The rows below come in pairs that one turn or mirror swaps. Which row does each named row swap with?
The rows were stretched afterwards, more along some directions than others.
goro: [ 1.60 -1.02 -0.43 -1.55  0.01  1.00  1.20  2.17  2.00  0.76 -0.19  0.67
 -0.88  0.18 -0.92 -1.41  0.52  1.07  0.93 -0.47 -0.67]
tov: [ 2.63 -0.35 -1.87 -1.72 -0.41  0.32  2.37  2.80  2.49 -0.23  1.60  0.48
  0.57 -0.04  0.20 -0.32  1.47  0.39  1.64 -0.22 -1.47]
Sabo: [ 1.08 -1.19 -1.24 -0.96 -0.27 -0.41  1.18  0.47  2.75 -0.82  0.91 -1.00
  3.19 -0.04  1.41  0.07  0.78  0.15  2.42  0.42 -0.11]
fos: [ 2.43 -1.32  0.00  0.32 -0.12 -0.55  1.28  0.07 -0.57 -1.34  1.08  0.84
  1.83  2.08 -0.04  1.40  0.80  1.03 -0.26 -0.31  0.38]
vofad: [ 2.16 -0.79 -0.14  0.37  0.60 -0.31  1.14  1.12  3.61 -0.61 -3.05  0.51
  0.40  1.08 -0.24 -0.29  0.65  1.27  1.56 -0.17 -1.58]
Gov: [ 3.00 -1.31 -0.61 -0.40 -0.29  0.23  2.17  1.47  2.33 -0.65 -0.38  0.68
 -0.18 -0.23 -0.99 -0.30  0.52  0.33  0.87 -0.58 -1.80]
Rek: [ 2.60 -0.30  0.50  0.77 -1.10 -0.63  0.31 -0.51  3.20 -1.51 -0.97  0.23
  0.43  1.66  0.91  1.78  1.50  0.66  1.19  0.87 -1.49]
Rumog: [ 1.70 -0.71 -0.09 -1.03  0.30  0.64  1.22  1.88  1.77  0.43 -0.17  0.72
 -0.66  0.74 -0.69 -1.53  0.20  1.37  0.73 -0.76 -0.82]
Fulid: [ 2.86 -1.65 -1.00 -0.62 -0.71  0.59  2.27  2.43  1.84 -0.25  0.11  0.50
  1.23 -0.83 -0.97 -0.48  0.23  1.18  1.93 -0.49 -0.66]
Mipa: [ 0.59 -0.96 -1.78 -1.84 -0.28 -0.64  1.58  0.70  2.87  0.79  0.17  0.53
  1.75  0.28  0.65 -0.07  0.60  0.75  1.51  0.22  0.61]
guza: [ 0.93 -0.98 -0.74 -0.70  0.15  0.67  1.05 -0.27  2.87  0.01 -0.92  0.11
  0.83 -0.39  0.11 -0.56  1.88  0.74  1.00  0.09 -0.16]
bir: [ 1.33 -1.13 -0.61 -2.01  1.90 -0.13  2.16  1.89  2.12 -1.08 -0.41 -0.56
  1.85  0.22  0.03 -0.82  0.52  0.07  1.84 -1.31 -0.84]
kefur: [ 1.88  1.21 -0.35 -0.55 -1.62  0.34  2.10  0.60  4.27 -0.71 -0.25  0.16
  1.58 -1.29  1.37  0.06  1.54  1.61  2.23 -0.11 -1.21]
Tam: [ 0.94  0.49  0.27 -2.15  1.23  0.27  1.81  1.48  3.95 -0.12  0.16 -0.28
  1.75 -1.85  0.94 -1.55  1.01  0.79  1.09 -0.27 -1.33]
pufo: [ 1.07 -1.70 -0.22 -2.25  1.72  0.16  1.77  2.47  0.94 -0.04  0.53 -0.24
  1.57  0.88  0.22 -0.92 -0.02  1.16  0.77 -0.65  0.56]
vif: [ 1.78 -0.93 -0.60 -0.13 -0.33 -0.48  1.58  0.72 -0.38 -1.06  1.59  0.83
  1.86  1.73  0.34  0.42  0.19  1.07  0.27 -0.72  0.41]
Kuzi: [ 1.20  0.46  0.19 -1.72  0.60  0.28  2.24  1.35  4.17  0.07 -0.11 -0.52
  1.80 -1.81  1.48 -0.85  1.47  0.99  1.16 -0.07 -1.57]
ninit: [ 1.63 -1.01 -0.93 -0.87 -0.76  1.15  0.93  2.50  0.86  0.50  0.73  0.62
  2.07 -0.85 -1.43  0.22  1.04  1.05  2.44 -0.17  0.92]
rur: [ 1.63 -0.71  0.29 -2.22  1.55  0.62  1.17  1.77  3.01  0.34 -0.36  0.20
 -0.17 -0.65 -0.30 -1.06  0.86  0.62  0.31  0.16 -1.35]
biba: [ 0.96 -0.49 -0.90 -1.61  1.54 -0.17  2.22  2.14  2.89 -0.53 -1.01 -0.56
  1.76 -0.34 -0.25 -1.27  0.46  0.38  1.90 -1.41 -1.03]
tid: [ 1.12 -0.75 -0.77 -0.43 -0.18  0.08  1.40  1.39  0.12 -0.16  1.08  0.60
  1.01  1.26 -0.04 -1.10 -0.16  1.10  0.75 -1.14  0.07]
lusak: [ 2.56  0.06  0.85  1.29 -1.59  0.19 -0.15 -0.83  2.60 -1.51 -0.60  0.46
  0.47  0.84  0.25  1.82  2.10  0.72  1.21  0.49 -0.99]
pir: [ 2.38 -0.66  0.05 -0.53 -0.49  0.40  2.05  1.20  2.84 -0.20 -0.58  0.62
 -0.09 -0.46 -0.82 -1.17  0.52  0.28  1.26 -1.11 -2.32]
Kirof: [ 0.78 -0.26 -0.80 -1.73 -0.45 -0.01  1.13  1.19  3.56 -0.42  1.22 -1.10
  2.69 -1.02  0.98 -0.90  0.98  0.55  3.21  0.06  0.15]
gav: [ 1.35  1.57 -0.33 -0.92 -1.46  0.15  2.41  1.32  4.32 -0.13 -0.08  0.28
  1.59 -1.58  1.24 -0.69  1.23  1.33  2.15 -0.44 -1.14]
nitin: [ 2.91 -0.82 -1.52 -0.79 -0.35  0.12  1.92  1.22  2.95 -1.13  1.13  0.53
  0.67  0.01  0.13  0.23  1.99 -0.01  1.46  0.38 -1.88]
Ved: [ 0.94  1.00  0.05 -1.54  0.55  0.11  2.09  1.09  3.94 -0.28  0.02 -0.26
  2.49 -1.67  1.20 -0.94  1.17  1.02  1.73 -0.66 -1.29]
rekef: [ 2.09  0.24 -1.86 -1.91 -0.01  0.10  1.85  2.59  2.25 -0.63  2.10  0.66
  0.62 -0.21 -0.01 -0.86  1.16  0.16  1.65 -0.12 -1.23]
Bomi: [ 2.77 -1.65  0.61  0.46 -0.44 -0.32  0.32 -0.57  1.26 -0.89  0.23  0.80
  0.72  1.43 -0.90  2.39  2.58  0.77  0.15  0.75  0.32]
fanir: [ 1.63 -1.51  0.28  0.33  0.91  0.64  0.70 -1.09  2.33 -0.99 -1.63  0.00
  0.38  0.73  0.25  0.43  2.19  0.84  0.29  0.05 -0.56]
kol: [ 2.52 -2.16 -0.60  0.36 -0.24  0.21  0.59  0.68  1.60 -0.11 -1.50  0.91
  0.93  0.90 -0.73  1.60  0.86  0.53  0.79  1.14 -0.81]
Ran: [ 2.14 -0.39 -0.78 -0.60  0.29 -0.65  1.40  0.15  3.83 -1.77  0.28 -0.60
  2.08  0.11  0.50 -0.11  1.74  0.05  2.06  0.77 -1.76]
zir: [ 2.43 -2.36 -0.39  0.58  0.08  0.11  0.67  0.64  1.81 -0.47 -1.74  0.72
  0.98  1.04 -0.65  1.19  0.67  0.82  0.82  0.88 -1.08]
Nobi: [ 1.53 -0.44 -0.66 -1.30  0.12 -0.65  1.30  0.30  3.86 -1.17 -0.05 -0.82
  3.09 -0.37  0.21  0.14  1.62  0.27  2.42  0.75 -0.82]
zodo: [ 0.62 -0.60 -2.01 -2.63 -0.65 -1.13  1.80  1.83  3.25  0.88  0.43  0.04
  1.88  0.29  0.93 -0.44  0.03  0.98  2.01  0.42  0.57]
Zekat: [ 1.42 -1.94  0.67  0.03  1.34  0.55  0.75 -0.47  1.57 -1.16 -1.23 -0.26
  0.60  0.95  0.54  0.34  1.64  0.96 -0.01  0.03 -0.05]
bup: [ 2.98  0.22 -0.78 -0.40 -2.49  0.27  1.69  0.41  3.78 -0.56 -0.12  0.72
  0.95 -0.57  0.20  1.13  1.64  1.06  2.20  0.65 -1.12]
pato: [ 2.94 -0.36 -1.05 -1.37 -1.88  0.24  1.73  0.41  4.05 -0.61 -0.01  0.45
  0.72 -0.20 -0.19  1.48  1.93  0.99  2.34  1.08 -0.76]
taki: [ 1.62 -0.53 -0.30 -0.45  1.12 -0.06  1.35  1.67  3.26 -0.57 -2.58  0.05
  1.10  0.34 -0.78 -0.77  0.64  0.86  1.96 -0.67 -1.38]
Fodez: [ 1.42 -1.07 -0.72 -0.06 -0.21 -0.23  1.68  0.67 -0.21 -0.86  1.45  0.68
  2.01  1.29  0.23 -0.20  0.22  1.15  0.33 -0.94  0.36]
mise: [ 2.64 -0.13  0.62  0.67 -1.25 -0.37  0.19 -0.64  2.96 -1.60 -0.79  0.12
  0.46  1.45  0.84  1.76  1.33  0.49  1.20  0.76 -1.32]
zom: [ 1.37 -0.68 -1.89 -3.02  0.18  0.54  2.73  4.22  1.50  0.85  2.21  0.36
  1.24 -0.27  0.13 -1.47  0.38  0.89  1.62 -0.96  0.04]
vuge: [ 1.75 -0.95 -0.87 -0.81 -0.54  1.19  1.22  2.55  1.50  0.44  0.30  0.54
  1.97 -0.70 -1.18 -0.20  0.86  1.30  2.77 -0.55  0.74]
tosaf: [ 2.75 -0.76  0.77 -0.64 -0.64 -0.34  0.27  0.27  2.76 -0.51  0.03  0.51
  0.23  0.80 -0.94  1.40  2.29  0.86  1.01  1.03  0.32]
pite: [ 2.29 -0.70 -1.15 -1.04  0.70 -0.60  1.24  0.66  3.06 -1.66  0.59 -0.55
  1.45  0.06  0.11  0.23  1.64 -0.22  1.76  0.94 -1.68]
tunon: [ 0.87 -1.85 -0.36 -1.97  1.83  0.27  1.90  2.24  1.44 -0.31  0.13 -0.37
  1.39  0.65  0.64 -1.20  0.40  1.38  0.78 -0.66  0.58]
Lov: [ 1.24 -1.19  0.25 -0.04  0.74  0.56  0.62 -0.92  2.86 -0.68 -1.55 -0.24
  0.50  0.09  0.25 -0.04  2.22  0.62  0.64  0.20 -0.64]
mefu: [ 0.72 -0.51 -0.99 -1.61 -0.67  0.00  1.05  1.04  3.26 -0.67  1.21 -1.38
  2.71 -0.89  0.97 -0.68  1.03  0.22  2.97  0.21  0.00]
tobus: [ 1.11 -0.21 -0.80 -2.06 -0.47 -0.58  1.90  0.52  4.73 -0.37 -0.01 -0.69
  2.79 -0.69  0.15 -0.30  1.30  0.66  2.62  0.78 -0.81]
Pade: [ 2.22 -1.35 -0.77 -0.85 -0.22  0.48  1.89  2.74  1.69 -0.21  0.49  0.15
  1.98 -0.80 -0.72 -0.95  0.25  1.61  2.43 -0.74  0.16]

Fodez is swapped with fanir
tid is swapped with Zekat
Pade is swapped with vofad
bir is swapped with pir
Lov is swapped with vif
Tam is swapped with tov
Fulid is swapped with taki
kol is swapped with ninit
zom is swapped with rur

